In the data rows, zero lies at 4.5, halfway between 4 and 5.
Every row has a hidden score. How much higher is the second row's score than the first row's in each pair? 10 means about the same, 20 much higher and 0 much lower. The score is a weighted sum of the row's numbers plus the product of two more (or one squared), each taken from its middle value.
"7 6 8 7 5 7 6 5 6 6 5 6 3 5 6 4 3 6"
"3 3 5 2 4 4 4 3 6 4 6 4 2 5 5 5 6 5" ~ 12
"3 4 9 3 2 6 3 4 3 9 4 5 0 4 7 1 2 7"
"4 4 3 4 5 4 4 6 5 3 5 6 4 4 5 4 2 4" ~ 10
"7 6 5 6 3 4 5 3 6 7 3 3 4 4 6 5 8 7"
"7 6 4 4 3 4 4 4 4 4 5 6 2 5 5 3 2 6" ~ 13
"5 5 7 6 4 8 6 5 5 5 4 6 5 5 4 4 2 4"
"5 7 7 2 7 4 5 5 1 6 4 6 2 5 6 4 4 7" ~ 6
"5 5 6 5 5 6 5 7 4 3 4 6 3 5 4 3 0 4"
"7 7 7 6 4 6 4 5 4 7 4 5 5 4 4 2 3 5" ~ 10
"3 4 3 1 8 2 0 6 2 2 9 5 3 5 5 5 4 5"
"4 4 1 3 6 0 2 5 3 2 5 3 7 4 3 5 6 3" ~ 10
"5 5 5 6 3 5 7 3 6 5 2 4 4 4 5 4 5 4"
"6 5 4 3 4 4 6 3 5 3 4 5 3 5 5 4 4 4" ~ 11
"1 2 1 2 6 2 1 6 3 3 8 5 6 5 4 5 5 4"
"4 4 4 4 5 5 6 4 5 5 4 3 5 5 5 6 8 5" ~ 4
"4 4 6 7 4 7 4 5 8 6 6 5 7 5 4 6 5 3"
"5 5 5 7 5 6 5 5 5 3 4 4 4 3 5 5 5 5" ~ 12
"5 5 6 2 1 6 4 3 6 7 6 5 4 6 4 5 4 4"
"3 3 3 2 6 3 1 5 3 3 7 4 3 4 4 4 5 4" ~ 11
"4 5 3 1 6 1 1 5 1 1 6 5 0 3 5 3 1 5"
"4 4 2 0 5 2 2 5 2 3 6 7 5 6 4 5 2 3" ~ 10
"4 4 5 1 6 3 4 3 2 5 5 3 2 4 6 5 7 6"
"4 4 5 7 4 5 5 5 4 5 2 3 3 3 5 5 7 6" ~ 10
"7 6 4 6 5 4 6 4 5 4 3 5 3 4 6 4 5 5"
"5 4 7 7 2 7 7 3 7 7 3 4 4 5 5 5 6 5" ~ 6
"4 5 9 4 3 7 5 3 4 8 5 6 4 5 4 2 1 5"
"4 3 3 3 3 4 5 1 5 4 5 3 6 5 3 5 6 4" ~ 10
"5 6 5 2 5 4 7 5 3 3 3 6 3 5 5 5 4 5"
"5 5 7 5 7 8 6 7 1 5 2 5 5 4 4 3 2 4" ~ 15
"4 6 7 3 6 6 4 6 4 4 6 7 2 6 6 4 1 5"
"3 4 6 5 4 7 6 3 4 6 4 3 4 4 5 5 7 6" ~ 12
"4 4 3 1 6 3 4 4 3 3 4 4 5 5 4 5 5 3"
"5 4 3 2 2 1 1 4 6 6 8 6 8 6 2 5 4 2" ~ 17
"6 5 6 8 4 6 8 5 5 6 1 4 6 4 5 5 7 6"
"6 5 6 6 2 5 6 3 6 6 3 4 3 4 4 3 3 4" ~ 10
"3 3 1 5 5 2 0 7 5 2 6 4 5 4 4 5 4 4"
"6 5 8 9 2 8 7 5 6 8 2 4 3 4 6 5 7 7" ~ 8
"4 5 3 2 6 2 5 5 2 2 3 5 3 4 5 4 4 5"
"3 3 2 5 5 2 2 6 4 2 3 4 5 4 3 3 2 4" ~ 11
"6 6 4 6 5 4 5 4 6 3 5 4 4 5 6 6 7 6"
"5 5 5 6 2 5 7 3 7 5 3 4 5 4 4 4 4 5" ~ 15
"4 4 5 8 3 6 6 4 7 6 3 3 7 4 4 6 7 4"
"4 3 6 7 0 6 2 5 9 9 6 4 6 4 4 5 5 4" ~ 14
"5 4 3 5 2 3 3 2 7 5 6 3 3 3 5 4 6 5"
"3 3 4 3 4 6 6 3 6 4 6 5 5 5 3 5 4 3" ~ 12
"5 5 5 5 3 4 5 3 6 5 5 5 6 5 4 4 3 4"
"5 6 5 4 4 5 8 2 5 5 2 4 4 5 5 5 6 5" ~ 11
"4 4 3 5 5 3 4 6 3 3 4 5 6 5 4 4 3 4"
"3 3 3 4 5 4 6 3 5 3 5 4 6 5 4 6 6 3" ~ 14
"2 4 2 5 6 3 3 4 4 4 4 3 5 3 4 5 7 5"
"5 4 5 5 3 5 5 4 6 5 5 3 5 4 5 6 8 5" ~ 9
"3 4 3 4 6 3 3 6 1 4 4 3 6 3 3 4 4 4"
"6 6 6 6 6 6 8 6 5 3 3 6 5 5 5 5 4 5" ~ 7
"3 3 4 2 2 3 5 2 5 5 5 5 6 5 3 4 4 3"
"4 4 4 3 1 4 4 0 6 5 5 3 3 4 4 4 5 4" ~ 9
"3 3 5 6 5 6 7 5 3 5 2 4 6 4 4 5 6 4"
"6 5 3 5 3 3 3 5 6 5 5 6 7 6 3 5 3 4" ~ 12
"4 3 4 6 3 5 5 5 6 7 3 3 8 5 3 6 8 3"
"4 4 4 2 3 4 4 4 4 4 6 5 2 5 5 4 3 5" ~ 6
"8 7 8 9 2 7 4 7 7 9 2 4 3 3 6 4 5 6"
"2 3 3 1 6 2 1 4 6 3 9 4 4 5 5 6 6 4" ~ 10
"5 5 4 8 5 5 3 7 6 4 4 4 4 4 6 5 6 6"
"5 4 4 5 5 4 7 4 5 3 3 4 5 5 4 5 5 4" ~ 9
"9 7 7 5 5 4 3 7 2 7 4 7 2 4 6 3 2 7"
"3 3 2 2 4 2 1 4 3 3 8 5 3 4 5 4 3 4" ~ 9
"5 5 9 7 1 8 8 2 7 9 3 3 5 5 5 5 7 5"
"2 2 4 3 4 5 5 4 3 5 5 4 6 5 4 5 6 4" ~ 15
"4 4 2 4 6 3 4 5 4 2 5 4 3 4 5 5 5 5"
"5 5 4 4 4 4 5 2 5 3 4 4 3 4 5 5 4 5" ~ 11
"5 6 5 4 7 5 5 5 4 3 5 5 2 4 5 4 4 5"
"3 3 5 6 4 6 7 3 5 5 2 2 4 3 4 5 7 4" ~ 9
"5 4 4 4 5 4 3 6 2 5 4 4 3 4 5 4 6 6"
"6 5 3 2 5 2 4 3 3 3 5 5 4 5 5 4 5 5" ~ 9
"6 5 3 3 5 3 6 3 4 4 4 4 5 5 4 5 6 4"
"4 3 4 2 3 3 3 3 5 5 7 5 5 5 4 5 4 3" ~ 9
"4 4 2 2 5 3 3 3 6 2 7 5 6 6 4 6 5 3"
"5 6 5 7 5 6 7 6 6 5 3 5 7 5 5 6 6 5" ~ 5
"3 4 2 3 6 3 4 4 3 1 4 5 5 5 4 5 4 4"
"4 4 4 7 3 4 4 4 6 5 5 4 6 4 5 5 6 5" ~ 8
"5 5 5 5 7 6 6 7 1 3 2 5 5 4 4 4 3 5"
"3 3 7 6 3 8 7 4 6 7 4 4 4 5 6 6 7 5" ~ 4
"5 4 4 5 5 4 5 5 6 4 3 4 8 5 2 6 5 2"
"5 5 7 4 7 6 6 5 3 4 4 6 3 5 5 2 1 6" ~ 11
"6 7 3 3 7 2 4 6 4 2 5 5 4 5 5 5 4 4"
"4 5 4 3 5 4 6 4 3 3 2 4 6 4 2 4 3 3" ~ 11
"6 5 2 0 6 1 2 3 4 3 8 6 6 6 4 5 4 3"
"4 3 3 1 3 3 4 2 4 4 6 4 3 5 5 5 5 4" ~ 2
"9 7 3 3 3 2 0 3 6 5 8 4 1 5 6 4 5 6"
"4 4 2 4 6 3 4 5 3 2 4 3 4 3 4 5 6 5" ~ 12
"3 3 4 6 3 4 5 4 4 4 1 2 2 2 4 4 6 4"
"5 5 5 7 5 5 4 8 2 6 1 4 8 3 2 4 4 4" ~ 14
"3 4 7 1 3 4 2 3 4 7 8 6 3 5 4 2 0 4"
"4 4 4 6 4 5 5 4 6 5 5 4 5 4 5 6 7 6" ~ 11
"3 4 4 2 6 3 4 4 4 2 7 5 4 5 5 5 4 4"
"4 5 5 5 4 6 5 4 4 6 3 4 4 4 6 4 6 6" ~ 12
"3 4 4 4 5 5 6 4 5 3 5 4 6 5 4 5 5 3"
"2 3 4 4 4 5 4 3 6 4 7 3 6 5 3 6 6 2" ~ 10
"6 5 5 7 3 6 7 3 6 5 4 4 5 5 4 5 6 5"
"6 6 7 9 4 7 6 7 6 7 2 4 4 3 6 4 6 6" ~ 13
"2 3 4 4 5 5 6 5 4 3 3 4 5 4 3 4 3 3"
"6 6 6 6 5 6 8 4 4 5 3 4 4 4 5 5 6 6" ~ 8
"3 3 3 4 5 4 6 4 4 4 3 4 7 5 3 6 7 3"
"7 8 5 3 9 3 5 8 1 3 4 6 5 5 5 5 4 6" ~ 2
"5 4 4 6 3 4 5 4 4 6 1 4 7 4 4 4 5 5"
"5 4 8 7 0 7 4 4 7 9 3 4 0 3 5 2 2 5" ~ 13
"4 4 6 6 4 7 5 4 5 4 5 5 3 4 4 3 2 4"
"3 3 6 5 3 6 5 3 5 6 5 3 3 3 6 5 7 6" ~ 12
"3 3 4 5 4 6 6 4 4 5 3 3 5 4 5 5 7 5"
"6 6 4 3 7 3 5 7 0 3 2 5 4 4 4 3 2 4" ~ 9
"4 4 1 5 5 0 0 6 5 3 5 2 4 3 4 5 6 4"
"2 3 4 3 5 5 2 4 6 4 9 4 5 5 4 6 5 3" ~ 12
"6 6 6 3 4 4 8 3 4 5 1 5 4 4 5 4 3 4"
"3 3 6 4 5 6 6 3 4 4 5 4 4 5 4 5 5 4" ~ 9
"5 4 8 7 0 7 6 3 6 9 2 3 2 3 6 4 7 7"
"5 5 3 4 6 3 5 5 3 2 3 5 5 4 4 4 3 4" ~ 5
"4 5 4 2 8 4 4 5 1 3 6 6 4 5 5 4 4 5"
"6 5 4 4 5 3 6 5 4 2 2 5 3 4 4 4 3 4" ~ 8
"7 6 8 7 5 7 6 5 6 6 4 6 3 5 6 4 3 5"
"4 4 2 5 6 4 3 7 5 2 5 5 5 4 5 6 5 5" ~ 15
"6 5 4 5 3 4 5 3 4 6 2 5 6 5 4 4 4 4"
"6 5 2 5 4 2 1 4 6 3 6 3 3 4 5 4 5 5" ~ 9
"3 3 2 6 6 3 3 6 3 2 4 3 5 3 4 5 6 4"
"5 4 5 6 1 5 5 2 5 6 3 3 3 3 5 3 5 5" ~ 13
"3 4 4 1 8 3 3 5 0 2 6 5 3 4 4 3 3 5"
"5 4 4 7 2 4 5 2 7 6 4 3 5 4 4 5 6 4" ~ 8
"6 5 3 4 4 3 3 3 3 3 2 4 1 3 5 3 3 5"
"6 6 2 0 9 0 1 8 0 2 4 5 4 4 4 3 2 4" ~ 10
"2 3 3 3 7 4 3 7 3 2 6 4 5 4 4 5 5 3"
"6 5 5 6 7 6 5 5 3 4 4 4 5 4 4 4 5 5" ~ 9
"6 5 3 6 3 3 2 4 6 4 5 4 2 4 5 4 4 5"
"2 3 5 4 6 6 6 4 4 4 5 4 3 4 5 5 5 5" ~ 11
"4 4 3 3 6 3 6 3 4 2 5 4 4 4 4 5 5 3"
"4 4 2 3 6 2 4 4 4 2 5 4 6 5 4 5 5 4" ~ 10
"3 3 2 5 4 2 2 4 4 3 4 3 6 3 3 4 5 3"
"5 4 4 7 3 3 3 6 4 5 1 4 3 3 4 3 2 5" ~ 11
"2 2 4 4 4 5 5 3 5 5 3 3 6 4 3 5 7 3"
"5 3 4 4 2 3 4 4 4 4 4 4 3 4 4 3 3 4" ~ 7
"4 4 6 7 4 7 8 4 5 6 3 4 5 4 5 6 8 5"
"2 2 5 2 3 5 5 2 5 6 6 4 5 5 4 6 6 3" ~ 13
"5 5 5 4 3 5 7 3 4 5 1 4 4 4 4 4 4 5"
"4 5 6 6 7 7 6 7 3 5 4 5 6 5 5 4 4 5" ~ 7
"5 5 4 6 5 4 4 7 3 4 1 5 4 4 5 4 3 5"
"3 2 4 4 4 5 6 5 2 5 2 3 6 4 3 5 5 4" ~ 12
"5 5 5 5 6 5 3 6 6 3 7 5 5 5 4 4 3 4"
"6 5 3 3 2 2 2 4 7 6 8 6 9 6 3 6 4 3" ~ 12
"5 5 6 5 5 6 4 5 3 7 5 5 7 5 4 4 4 5"
"3 4 1 3 6 1 2 4 4 2 6 4 7 5 3 5 6 3" ~ 17
"7 6 4 4 5 3 5 5 3 4 2 6 4 5 5 4 2 5"
"3 3 3 4 3 5 4 3 5 5 7 5 6 6 4 6 5 4" ~ 13
"3 3 3 5 4 4 2 4 4 4 5 4 2 3 6 4 5 6"
"3 3 5 0 2 2 3 2 5 8 8 5 6 6 3 5 4 2" ~ 17
"3 3 6 7 3 7 5 5 7 7 6 4 7 5 3 6 6 3"
"4 4 4 4 4 5 6 3 5 3 5 5 5 5 3 5 4 3" ~ 9
"3 4 3 4 7 4 5 6 2 2 3 5 6 4 4 5 4 4"
"5 4 3 6 2 3 3 5 4 6 2 4 5 4 4 3 3 5" ~ 10
"5 5 6 4 6 5 5 5 2 4 3 6 2 4 5 2 0 5"
"3 5 6 4 5 6 5 5 4 4 4 5 4 5 5 4 3 5" ~ 9
"4 4 4 5 6 5 4 7 3 3 3 3 1 3 6 4 5 6"
"5 6 7 6 6 7 5 6 4 5 3 5 2 4 6 4 4 6" ~ 5
"3 4 2 3 6 3 5 5 3 2 4 4 6 5 4 5 4 4"
"5 4 6 4 3 5 6 3 4 7 2 4 6 5 5 6 7 4" ~ 10
"6 5 4 2 4 4 4 4 2 5 3 6 2 4 5 3 1 5"
"5 5 4 0 3 3 2 3 5 5 8 6 3 6 6 6 4 5" ~ 7
"5 6 7 4 6 5 3 5 3 8 4 5 8 5 3 3 3 4"
"2 3 3 4 5 4 3 5 3 4 5 4 5 5 4 5 4 4" ~ 9
"3 3 2 3 5 3 3 6 2 3 2 5 5 4 3 3 1 4"
"7 6 5 5 3 6 5 3 5 6 4 5 3 5 6 4 4 6" ~ 7
"5 5 5 4 1 5 4 3 8 6 5 5 3 5 4 5 3 3"
"5 5 4 5 5 4 5 4 5 3 5 4 4 4 5 5 5 5" ~ 9
"2 4 5 3 5 5 5 5 3 4 3 5 3 4 5 3 3 4"
"3 3 5 6 2 6 6 4 5 6 1 4 5 3 4 4 4 4" ~ 12
"6 5 2 3 7 2 5 5 4 2 4 4 6 5 4 6 6 4"
"7 7 6 6 5 5 5 5 6 4 5 6 4 5 5 3 2 5" ~ 8
"5 4 4 6 3 4 5 3 7 5 5 4 7 5 4 5 6 4"
"4 4 3 7 3 4 4 4 6 5 5 4 5 4 5 5 6 5" ~ 10
"8 6 4 6 4 4 4 3 5 4 4 5 3 5 5 4 3 6"
"4 4 3 5 4 4 2 5 7 3 8 4 5 4 4 6 6 4" ~ 12
"5 5 5 5 5 5 5 5 2 4 2 4 4 3 4 4 5 5"
"4 4 4 4 6 4 7 3 4 2 2 4 5 4 3 4 5 3" ~ 7
"4 5 6 1 6 4 4 6 0 4 3 6 1 4 5 1 0 5"
"2 2 2 6 4 3 3 4 3 4 1 3 6 3 3 4 5 3" ~ 8
"6 5 3 4 5 3 6 3 4 3 2 5 4 5 4 4 4 4"
"5 4 6 4 4 5 4 4 5 6 5 3 2 4 7 5 8 6" ~ 7
"5 5 2 1 5 2 4 2 4 3 7 5 5 6 4 5 5 4"
"5 6 3 5 7 3 5 7 3 2 2 5 5 4 4 4 4 4" ~ 6
"8 6 5 6 6 4 4 6 4 3 4 6 4 5 4 3 2 5"
"3 3 2 3 3 2 3 3 6 4 6 5 7 5 3 4 3 2" ~ 17
"4 5 6 3 4 5 4 5 5 4 7 7 3 6 6 4 2 5"
"6 6 8 5 6 7 4 6 5 5 6 7 3 6 6 3 2 5" ~ 11
"6 5 5 5 4 5 7 3 5 4 5 5 5 5 5 5 5 5"
"4 3 6 7 2 7 6 4 6 6 4 4 4 4 4 5 5 4" ~ 11
"5 5 2 3 5 2 3 2 5 2 6 3 3 4 5 5 6 4"
"3 4 3 5 5 5 3 6 5 3 5 4 4 5 5 6 5 5" ~ 11
"1 2 2 5 5 3 2 6 6 3 5 4 7 4 3 6 5 2"
"6 5 4 6 4 4 3 5 7 5 5 4 2 4 6 5 6 6" ~ 6
"4 4 5 7 3 6 5 4 7 5 5 4 4 4 5 5 5 5"
"5 5 7 4 6 6 6 4 2 4 4 6 2 5 5 2 1 5" ~ 8
"3 4 4 3 3 5 5 3 4 4 4 5 4 4 4 4 3 4"
"5 7 4 2 7 2 5 6 2 3 3 5 4 4 4 4 3 4" ~ 6
"4 6 9 4 4 7 5 3 4 8 5 6 4 5 4 2 1 5"
"3 4 9 3 2 6 3 4 4 9 5 6 0 5 8 2 2 8" ~ 12
"7 7 5 3 8 4 5 7 1 4 4 7 5 6 5 4 2 5"
"5 4 4 3 3 2 3 2 6 5 7 4 5 5 4 5 5 4" ~ 9
"6 6 4 2 7 2 1 7 1 3 5 6 0 4 6 2 0 6"
"5 5 8 6 0 7 7 2 8 9 3 4 4 4 5 4 6 5" ~ 7
"3 3 5 7 2 6 7 3 6 5 2 4 5 4 4 4 5 4"
"3 3 2 5 4 3 3 5 3 3 3 4 4 3 4 4 3 5" ~ 15
"7 6 5 5 1 4 4 5 7 5 3 5 2 5 5 4 3 5"
"2 2 6 6 2 7 4 4 8 7 7 4 6 4 3 5 5 3" ~ 11
"4 3 6 6 2 6 6 3 5 7 2 2 5 3 4 5 8 4"
"4 5 3 5 5 3 4 7 3 4 2 5 7 4 3 5 3 4" ~ 11
"2 2 1 1 5 1 2 2 5 2 7 3 6 5 3 6 5 2"
"4 4 6 4 6 6 8 4 3 4 4 5 4 5 5 5 6 5" ~ 7
"5 5 3 6 3 4 4 3 8 4 6 4 6 5 4 6 6 4"
"5 6 4 4 9 5 4 7 2 2 6 5 6 5 4 5 4 4" ~ 9
"6 5 7 6 4 7 4 6 5 5 3 6 2 4 4 2 0 4"
"6 5 6 5 3 5 8 3 4 6 2 4 5 5 5 4 5 6" ~ 4
"4 3 5 4 2 5 7 2 6 5 4 4 6 5 3 5 5 3"
"3 3 3 4 4 4 3 4 6 3 7 4 5 4 4 6 6 4" ~ 12
